(in the rows, 128 means zero)
Rotation paths and how fast each direction turns (degrees a step)
Each turn is a multiple of 5 degrees from 10 to 175, or 0.
Each row of a path follows its step; steps can be skipped.
Path 1:
step 0: [139 140 135 133 123 128 131 136 123 118 122 126 127 127 135 132 110 130
 134 124 117 132 124 127 140 138 135 113 132 120 108 115 112 129 119 125
 121 117 132 136 136 145 125 132 131 127 124 119]
step 1: [117 112 138 119 141 129 112 128 129 132 124 131 139 127 133 138 122 115
 116 114 124 136 114 131 133 131 126 122 139 139 124 125 133 132 131 124
 135 134 131 127 136 132 124 134 116 114 112 136]
step 2: [140 139 138 126 124 126 137 126 122 111 125 138 123 139 131 133 134 117
 134 113 122 121 118 111 133 128 121 119 129 130 123 125 122 147 135 121
 124 131 130 120 126 143 138 134 135 139 121 122]
step 3: [134 115 130 136 130 127 112 128 115 126 126 133 129 125 143 130 112 123
 140 123 133 138 116 129 134 135 137 121 139 115 120 117 110 124 132 124
 129 123 127 132 130 126 121 124 123 112 114 121]
step 4: [132 136 136 116 135 127 124 136 136 131 119 121 146 138 128 136 131 121
 121 117 113 125 110 125 143 127 128 127 133 136 119 124 130 130 123 135
 128 138 124 127 121 149 132 142 121 125 118 122]
step 5: [130 116 130 126 126 126 120 126 125 116 123 148 117 118 146 138 126 128
 134 112 132 135 123 121 125 126 119 122 127 124 114 124 122 147 135 136
 119 126 132 120 139 129 137 131 131 134 112 129]
step 6: [133 126 141 134 134 127 119 120 117 132 134 117 136 130 133 139 125 117
 148 122 122 130 112 128 138 123 133 123 142 126 133 128 121 117 130 115
 123 126 130 132 117 146 134 126 130 126 116 115]
step 7: [133 128 122 117 133 125 125 142 128 120 129 139 136 141 134 142 131 136
 114 121 130 143 111 118 132 123 127 127 140 124 107 121 121 135 132 143
 127 130 122 130 127 130 130 139 126 117 127 120]
step 8: [126 134 148 128 133 134 123 116 127 130 117 131 118 120 144 144 121 125
 140 122 112 129 126 124 128 132 129 114 123 121 120 124 135 128 129 134
 116 131 122 127 128 140 135 126 123 133 107 132]
step 9: [135 119 131 124 130 123 112 128 116 118 134 126 142 127 132 145 121 124
 131 123 132 140 109 128 135 113 128 125 135 135 125 128 130 132 145 117
 126 123 139 133 136 139 124 139 135 132 134 117]
step 10: [126 129 137 134 140 125 137 133 129 123 127 133 132 137 126 134 130 136
 124 117 124 135 124 111 133 144 126 115 150 114 115 125 126 129 138 134
 118 133 122 131 121 140 139 121 129 119 117 130]
Speeds:
[126 129 131 134 126 128 128 129 125 129 130 132 126 122 130 130 130 127
 127 128 129 129 131 130 129 130 126 129 127 124 128 124 128 127 126 129
 129 133 128 125 130 133 126 125 128 125 130 126]
140
[128 132 129 127 128 129 125 124 129 126 124 131 125 127 132 129 131 125
 131 129 129 124 127 128 127 123 126 123 126 129 130 126 130 129 129 128
 131 130 129 126 129 125 130 125 134 131 129 130]
115
[127 129 125 124 126 130 127 125 127 129 127 130 124 127 126 121 126 130
 128 133 129 129 128 129 129 126 124 130 131 125 128 132 128 126 127 126
 129 131 128 128 127 133 129 129 125 128 131 131]
0
[126 126 129 126 131 129 127 129 131 130 127 130 129 122 129 128 129 130
 127 124 126 127 130 131 131 128 125 130 124 131 129 129 130 130 130 124
 124 126 133 131 132 131 129 130 128 131 128 130]
95
[128 125 127 128 124 130 128 128 131 126 127 129 127 127 125 134 128 131
 132 131 127 126 126 125 130 129 131 129 128 127 132 128 124 126 131 126
 129 124 131 124 129 131 124 125 128 129 129 126]
115
Path 2:
step 0: [139 137 127 133 129 139 121 142 129 132 119 123 125 150 129 128 121 134
 129 117 138 133 124 123 135 137 132 138 133 130 130 126 132 122 128 109
 127 134 136 119 121 133 136 129 143 126 134 130]
step 1: [123 124 123 148 134 131 141 146 125 137 120 132 120 127 127 131 116 130
 143 130 133 133 128 132 135 130 130 126 137 128 125 124 122 118 121 128
 128 121 128 129 121 125 120 130 147 116 134 122]
step 2: [127 131 133 127 143 138 128 147 122 122 134 129 114 118 115 135 130 127
 139 131 135 126 129 126 128 130 132 118 131 140 131 118 123 132 121 138
 137 115 136 124 128 139 131 129 123 125 139 117]
step 3: [128 138 132 114 135 124 125 130 125 122 130 140 110 121 113 134 128 129
 136 131 129 131 121 120 133 143 127 123 122 123 125 118 116 123 130 118
 134 122 137 130 130 133 116 129 122 129 117 142]
step 4: [123 127 127 121 133 131 130 136 127 127 111 126 117 129 117 113 122 129
 128 124 125 123 137 124 127 147 133 137 121 125 132 133 126 123 133 131
 126 134 131 137 137 126 120 151 114 128 121 130]
step 5: [123 121 126 131 122 129 132 130 109 115 126 126 128 134 129 114 116 142
 123 122 131 139 135 132 128 133 110 131 130 126 126 117 122 126 136 136
 129 134 125 121 134 138 120 140 123 135 124 119]
step 6: [145 130 138 129 116 146 135 129 122 119 135 119 137 141 127 134 119 131
 131 133 128 136 131 116 123 141 117 129 126 118 128 130 126 114 132 137
 131 120 128 119 137 128 130 131 131 131 137 128]
step 7: [131 133 116 121 115 127 129 141 134 125 129 124 130 139 124 142 125 131
 135 132 124 136 130 113 152 128 125 125 132 127 122 134 131 119 142 128
 128 118 121 131 128 121 130 135 134 123 129 115]
step 8: [125 130 124 131 137 115 126 148 137 127 133 129 122 149 133 135 126 132
 132 132 137 132 136 122 132 130 124 129 129 130 145 127 136 130 124 125
 126 118 135 128 120 139 138 143 137 124 124 128]
step 9: [128 133 123 137 136 110 131 138 126 127 127 120 120 132 114 131 126 133
 136 141 130 140 129 129 114 126 130 125 119 128 142 116 115 118 124 132
 123 127 133 134 125 125 118 121 142 125 127 124]
step 10: [127 141 128 132 138 128 112 133 130 131 133 108 125 126 118 118 129 124
 144 129 130 130 132 126 128 134 140 122 118 142 124 123 121 116 131 141
 136 131 134 121 128 134 122 128 118 128 125 127]
Speeds:
[127 129 124 128 134 130 130 127 130 128 135 128 124 126 129 136 127 132
 129 132 128 127 127 130 129 127 131 129 127 128 128 128 128 128 127 130
 126 132 130 130 128 129 128 131 130 129 128 128]
55
[128 129 130 131 127 122 129 125 127 129 128 129 130 131 126 131 127 131
 131 128 127 130 131 122 127 125 129 127 124 133 130 130 130 127 129 127
 128 133 124 127 126 130 130 128 128 124 131 129]
35
[121 129 128 130 126 130 125 130 128 128 128 124 127 125 128 130 127 127
 125 124 128 130 130 128 130 124 129 124 131 130 130 129 132 131 129 131
 127 127 127 127 129 131 125 132 125 126 127 129]
125
Path 3:
step 0: [118 146 117 128 133 120 132 138 135 130 138 118 123 127 136 141 110 127
 132 119 127 117 125 135 128 128 139 124 137 128 117 131 132 128 123 131
 137 133 135 116 117 117 120 129 135 132 120 131]
step 1: [109 130 122 122 133 126 126 126 123 129 130 136 122 131 143 140 128 129
 130 136 112 112 130 134 136 123 115 135 121 120 117 130 120 123 130 125
 126 128 134 138 128 121 126 146 141 121 135 131]
step 2: [118 141 128 130 123 128 122 128 124 129 122 125 141 119 139 140 113 137
 127 113 140 127 123 129 134 129 128 111 117 118 120 130 125 134 122 140
 125 132 130 136 124 125 110 134 132 118 127 125]
step 3: [118 126 130 124 129 144 116 132 136 121 133 127 128 126 138 144 131 132
 134 136 122 109 126 124 123 120 132 112 124 130 123 130 127 114 120 127
 131 123 139 126 121 136 124 126 134 114 140 137]
step 4: [137 135 126 126 129 125 133 127 141 130 127 124 142 128 135 133 117 140
 125 120 116 121 123 141 138 135 145 130 132 132 128 124 129 132 124 130
 125 125 145 133 123 123 117 140 141 113 128 136]
step 5: [121 127 122 121 135 129 129 135 123 138 141 129 121 124 145 139 130 127
 121 125 122 124 122 122 120 122 133 118 123 129 118 126 140 121 126 134
 127 134 130 133 145 132 121 144 144 123 127 146]
step 6: [107 137 114 130 135 124 128 126 128 134 138 119 130 126 147 132 114 132
 137 129 132 133 127 135 129 135 134 129 124 128 124 133 134 133 125 129
 132 120 143 120 110 121 115 128 138 128 127 134]
step 7: [113 135 128 124 132 135 134 117 121 135 135 132 141 134 133 132 131 142
 132 137 124 115 129 121 137 117 128 128 116 116 114 131 124 116 132 126
 132 128 131 130 132 123 127 144 139 113 135 132]
step 8: [116 129 127 125 127 134 133 128 133 121 122 132 134 128 138 139 116 145
 134 113 141 131 123 121 130 134 132 122 123 128 130 125 119 132 121 137
 116 126 132 122 128 135 107 131 134 114 124 139]
step 9: [135 131 115 120 129 145 117 139 122 133 138 126 129 130 138 135 132 133
 138 136 126 119 126 132 134 123 138 115 129 131 119 119 127 114 131 123
 128 124 138 119 124 142 124 132 133 115 133 140]
step 10: [125 130 128 125 131 121 151 128 133 129 128 112 133 126 138 131 133 134
 127 127 114 139 128 134 142 129 138 123 133 122 129 122 130 135 126 130
 122 123 140 131 121 127 115 136 141 115 125 144]
Speeds:
[131 126 130 129 128 128 123 129 125 128 127 131 129 129 133 128 128 129
 125 123 131 128 125 125 127 129 126 132 126 126 130 128 127 130 129 129
 123 130 129 130 133 129 127 132 128 129 124 131]
115
Path 4:
step 0: [147 134 134 123 130 141 131 120 135 129 125 116 138 140 122 131 108 128
 123 123 141 135 121 135 123 118 127 126 139 131 117 127 128 126 115 139
 136 129 128 119 129 126 128 122 133 126 144 133]
step 1: [120 126 118 123 129 122 148 121 123 141 125 130 138 136 130 124 130 130
 123 114 117 140 116 121 128 135 131 132 145 126 133 123 111 125 136 126
 126 120 123 137 126 136 128 111 139 127 128 125]
step 2: [129 133 121 115 129 124 118 126 125 134 123 122 120 134 125 123 115 114
 122 131 118 142 141 133 137 127 128 123 132 137 121 121 129 136 125 120
 142 141 138 125 124 140 141 115 120 131 125 140]
step 3: [116 119 136 134 123 136 137 113 137 135 130 109 151 136 123 136 111 123
 125 133 131 132 125 123 126 124 130 132 132 137 121 139 131 138 136 128
 136 121 130 116 122 122 124 120 132 128 131 122]
step 4: [129 124 112 116 120 113 123 119 121 132 113 122 120 126 135 126 130 124
 126 141 123 144 119 121 124 129 145 140 148 126 126 129 123 126 128 126
 125 124 111 128 126 130 125 120 132 127 135 128]
step 5: [124 122 123 118 116 120 128 137 130 139 125 118 132 128 122 125 122 134
 119 130 133 144 150 147 136 136 123 121 127 127 128 140 125 140 132 132
 121 138 135 120 122 132 130 115 124 124 120 127]
step 6: [132 127 128 146 128 119 117 120 123 138 138 108 130 133 128 122 107 116
 131 124 144 135 123 124 123 129 138 134 124 133 131 130 126 140 117 133
 131 119 125 125 126 126 121 125 132 121 136 120]
step 7: [140 114 119 117 126 135 132 131 119 126 118 124 137 132 137 126 125 128
 126 131 131 149 126 114 131 128 122 126 136 122 132 130 110 134 127 132
 109 124 112 125 132 123 136 123 132 133 129 140]
step 8: [130 142 122 125 127 128 129 129 134 128 131 126 126 130 120 121 112 121
 112 114 133 146 133 153 140 136 123 130 141 119 126 129 126 121 120 134
 131 119 133 127 123 131 123 118 118 124 128 131]
step 9: [126 127 123 139 135 128 139 116 123 141 134 115 135 126 121 126 116 120
 127 117 125 135 134 113 123 127 120 129 128 149 130 122 120 129 125 138
 126 136 130 135 124 127 136 115 143 130 143 127]
step 10: [114 129 129 118 132 134 126 119 116 124 122 127 135 137 135 123 121 119
 131 131 120 146 127 114 144 137 138 126 142 124 126 130 124 132 131 124
 133 120 125 120 141 125 134 120 116 130 128 145]
Speeds:
[127 131 127 130 131 123 126 126 131 130 130 130 127 129 129 125 128 123
 127 127 127 131 131 128 127 127 131 129 128 122 128 126 130 126 130 128
 132 124 124 127 126 129 129 134 130 128 129 126]
160
[128 128 127 129 124 121 130 126 128 128 127 129 126 128 132 128 126 128
 125 129 125 125 126 133 132 128 126 127 129 124 127 128 125 123 128 129
 124 130 131 130 127 129 129 128 130 129 123 129]
110
[127 125 130 129 128 130 126 129 131 130 122 129 127 131 128 126 126 130
 132 130 127 130 130 131 128 134 126 131 127 127 128 121 131 127 128 127
 125 128 129 126 130 130 127 128 127 133 129 130]
130
[127 127 134 123 128 126 127 130 127 127 128 129 128 131 128 126 128 126
 130 131 131 130 132 129 127 124 129 125 128 127 128 129 128 125 131 129
 128 131 129 132 128 124 128 127 129 128 129 136]
140
Path 5:
step 0: [121 108 140 132 138 126 138 140 130 121 117 131 141 127 138 135 130 131
 129 121 122 141 123 126 115 124 126 132 136 122 124 144 127 135 131 116
 135 113 119 130 127 108 129 129 138 127 137 120]
step 1: [128 146 147 131 129 142 126 121 133 133 132 122 122 136 134 126 124 123
 136 137 115 138 117 118 128 118 131 123 139 142 130 124 128 132 139 141
 126 125 146 108 130 119 131 129 136 128 131 133]
step 2: [123 126 133 126 125 129 118 132 128 136 127 137 135 138 123  98 132 148
 140 131 132 124 125 133 124 109 115 121 128 128 129 110 135 128 123 123
 128 130 125 133 122 135 134 136 115 132 136 117]
step 3: [139 137 140 119 149 118 126 138 143 129 131 121 139 130 127 134 125 122
 127 128 137 131 134 138 139 128 134 140 119 126 126 134 124 133 119 140
 129 138 109 124 135 135 147 135 124 132 140 131]
step 4: [120 125 133 142 124 121 128 140 134 142 141 133 131 113 129 134 133 125
 129 129 114 120 124 125 131 137 144 113 138 114 141 135 140 123 116 129
 140 127 127 118 117 127 117 133 128 140 132 131]
step 5: [126 130 132 129 141 130 139 130 135 133 117 129 113 115 123 124 120 141
 127 131 132 130 121 116 124 131 128 120 133 133 107 137 125 131 136 119
 115 117 128 124 130 128 117 143 105 123 130 140]
step 6: [132 115 145 134 131 125 131 122 111 130 126 132 143 134 137 120 123 125
 127 129 140 145 115 127 123 133 127 134 132 119 132 128 123 122 131 140
 126 137 140 138 140 111 123 141 127 123 139 117]
step 7: [133 141 119 132 112 141 120 133 131 147 125 113 133 128 134 124 143 137
 112 131 121 132 122 115 137 122 126 137 142 128 127 123 119 131 132 145
 125 129 124 122 122 132 145 131 132 129 135 126]
step 8: [112 124 121 120 127 114 138 139 130 131 152 128 122 139 125 123 118 148
 126 128 115 141 140 135 131 115 128 135 119 114 126 121 131 131 123 122
 124 127 126 125 130 135 125 136 123 135 137 123]
step 9: [124 120 130 123 150 144 119 121 131 125 130 125 123 124 119 126 126 121
 141 117 128 127 139 126 125 140 147 142 139 123 121 130 129 109 115 135
 124 134 120 115 133 129 130 132 128 129 139 136]
step 10: [124 139 126 125 130 123 116 127 134 147 127 119 125 123 135 119 125 127
 130 126 131 136 116 120 131 137 125 112 129 116 142 130 115 117 111 123
 127 130 132 142 120 121 107 125 123 129 119 138]
Speeds:
[129 125 130 125 130 132 131 133 130 126 129 126 129 127 127 129 131 127
 131 129 133 128 125 130 127 130 130 131 129 126 127 128 128 129 124 129
 128 128 128 128 133 127 127 125 130 125 127 122]
120
[127 126 126 127 131 127 131 125 135 128 131 125 127 127 126 129 127 126
 128 126 130 122 129 129 127 132 126 128 127 126 130 130 131 127 123 129
 130 127 130 130 123 128 128 130 127 128 130 131]
65
Path 6:
step 0: [127 126 105 137 119 127 138 121 124 135 127 127 119 134 135 133 124 127
 137 124 127 119 121 126 129 131 116 132 136 131 125 134 145 117 126 142
 137 114 134 134 122 133 131 127 136 125 133 108]
step 1: [129 137 132 140 133 129 105 138 127 117 130 136 123 122 119 135 129 133
 117 132 126 130 136 131 135 127 120 126 133 143 131 131 147 122 137 141
 134 137 115 130 135 119 118 135 130 125 125 134]
step 2: [132 127 127 122 125 133 120 137 130 143 130 127 120 120 138 135 126 127
 134 121 135 113 134 123 143 137 131 137 147 130 135 123 112 130 136 132
 124 135 139 118 121 135 137 136 128 120 116 123]
step 3: [125 144 123 147 140 122 146 122 135 125 129 113 139 134 121 136 121 122
 125 115 129 130 137 134 142 130 134 118 132 132 130 131 132 132 126 143
 126 121 126 127 129 134 124 122 136 123 130 115]
step 4: [115 127 145 136 127 128 122 141 129 118 138 134 128 118 140 140 117 127
 127 127 129 138 141 134 129 136 124 132 129 121 111 128 129 128 135 123
 140 142 130 123 134 117 133 129 117 129 137 118]
step 5: [139 121 132 135 127 133 137 129 128 144 125 120 124 114 129 133 144 111
 119 128 134 127 119 134 128 137 141 140 121 137 117 124 123 128 138 125
 125 128 131 130 124 136 121 125 131 130 113 113]
step 6: [126 146 119 132 116 123 138 129 126 133 134 120 118 128 122 129 131 121
 123 124 132 134 132 139 137 143 129 110 124 126 127 128 137 130 110 125
 120 141 122 122 127 123 122 131 120 137 142 136]
step 7: [139 126 135 124 119 134 136 136 125 131 146 140 121 124 128 117 126 139
 133 137 129 135 131 139 128 120 124 133 132 132 117 144 128 135 137 125
 125 132 129 128 119 128 130 117 116 113 136 114]
step 8: [129 132 140 130 138 132 130 129 137 131 121 131 135 129 116 131 137 124
 131 135 126 114 131 124 133 134 140 135 112 140 132 124 135 130 126 117
 126 138 113 121 120 148 122 113 122 129 124 136]
step 9: [129 136 120 126 131 129 133 126 125 136 127 136 140 135 133 120 126 120
 123 125 125 126 134 141 126 126 134 127 134 123 121 129 110 119 109 116
 121 140 143 125 130 121 137 127 122 117 142 142]
step 10: [133 119 144 125 130 118 132 126 126 121 135 130 133 134 127 121 120 135
 126 130 131 140 132 135 117 122 143 115 122 127 122 125 129 133 128 124
 123 114 130 151 117 137 127 116 117 125 115 125]
Speeds:
[125 129 126 128 127 126 127 132 131 123 127 131 127 126 125 129 129 128
 128 127 125 130 127 132 129 127 127 125 128 125 125 133 127 128 129 130
 128 128 128 134 128 123 129 128 125 123 128 131]
125
Path 7:
step 0: [117 138 123 128 128 130 115 132 134 124 130 130 123 130 116 129 145 128
 128 143 132 123 141 128 136 132 143 131 123 114 133 128 156 134 123 130
 142 130 128 116 139 129 129 126 117 127 138 121]
step 1: [120 131 125 122 134 133 127 125 131 122 113 122 110 135 127 132 126 125
 127 131 120 131 121 113 151 141 125 138 108 127 117 139 134 139 124 123
 120 132 127 129 130 140 121 135 129 115 116 127]
step 2: [121 127 139 115 125 128 133 127 127 104 130 131 127 113 128 141 136 126
 139 126 118 145 132 134 124 120 118 137 129 136 134 137 115 136 110 131
 114 132 120 121 138 129 123 131 126 127 118 125]
step 3: [119 134 124 131 123 141 136 129 130 135 132 120 124 124 123 140 136 131
 139 138 144 122 119 147 118 124 138 121 140 121 130 135 109 128 119 128
 130 128 126 143 134 125 122 141 137 116 119 129]
step 4: [135 140 140 122 141 131 135 135 136 125 137 130 109 128 131 118 143 129
 137 119 122 121 118 143 135 129 143 124 123 131 128 127 119 119 136 124
 140 111 143 125 122 119 126 133 132 128 138 129]
step 5: [136 139 129 137 125 134 125 142 123 130 141 129 121 139 129 132 128 127
 140 128 124 131 133 130 123 128 116 133 122 139 118 128 132 141 149 130
 152 127 132 118 129 129 119 117 112 124 113 127]
step 6: [127 117 132 128 129 144 117 140 128 125 127 138 129 131 137 132 131 119
 124 119 137 142 143 110 127 130 144 149 135 118 120 120 130 131 129 138
 134 123 126 129 134 134 121 138 116 120 127 124]
step 7: [123 129 142 130 133 139 129 114 125 118 131 129 122 139 124 118 133 116
 117 141 125 123 134 120 128 126 132 124 128 129 135 141 142 126 116 149
 118 133 132 135 132 129 117 129 129 113 125 107]
step 8: [134 119 134 141 109 139 142 126 137 117 126 124 116 129 119 134 134 125
 124 139 112 132 118 122 145 109 128 125 124 134 126 130 111 131 126 132
 120 127 122 126 120 136 132 130 139 121 127 134]
step 9: [137 137 117 128 121 130 124 131 127 112 133 132 119 113 130 135 134 122
 134 140 123 135 140 146 118 118 139 118 127 106 126 136 121 126 119 123
 137 133 124 113 120 123 136 125 135 132 124 132]
step 10: [133 126 126 121 135 127 123 129 128 133 129 123 121 134 135 118 130 136
 137 146 129 127 131 127 122 143 138 131 112 119 114 142 114 117 131 118
 144 130 136 146 124 128 118 136 129 131 116 136]
Speeds:
[128 128 129 130 131 132 126 127 131 127 126 129 133 132 129 123 126 128
 129 127 127 128 127 131 128 129 127 128 133 127 128 129 126 132 131 129
 132 127 134 127 133 127 130 128 126 132 128 130]
55
[130 126 122 125 130 125 126 129 130 124 130 126 126 128 134 130 127 127
 129 124 128 128 133 126 131 126 126 126 130 127 125 131 129 131 129 127
 127 127 128 130 127 128 129 126 126 129 123 129]
90
[131 128 128 130 124 130 127 133 127 124 128 131 132 124 128 129 128 126
 129 126 125 126 123 127 127 126 127 126 130 130 128 127 128 128 127 123
 130 133 126 129 129 132 128 129 123 129 128 126]
115
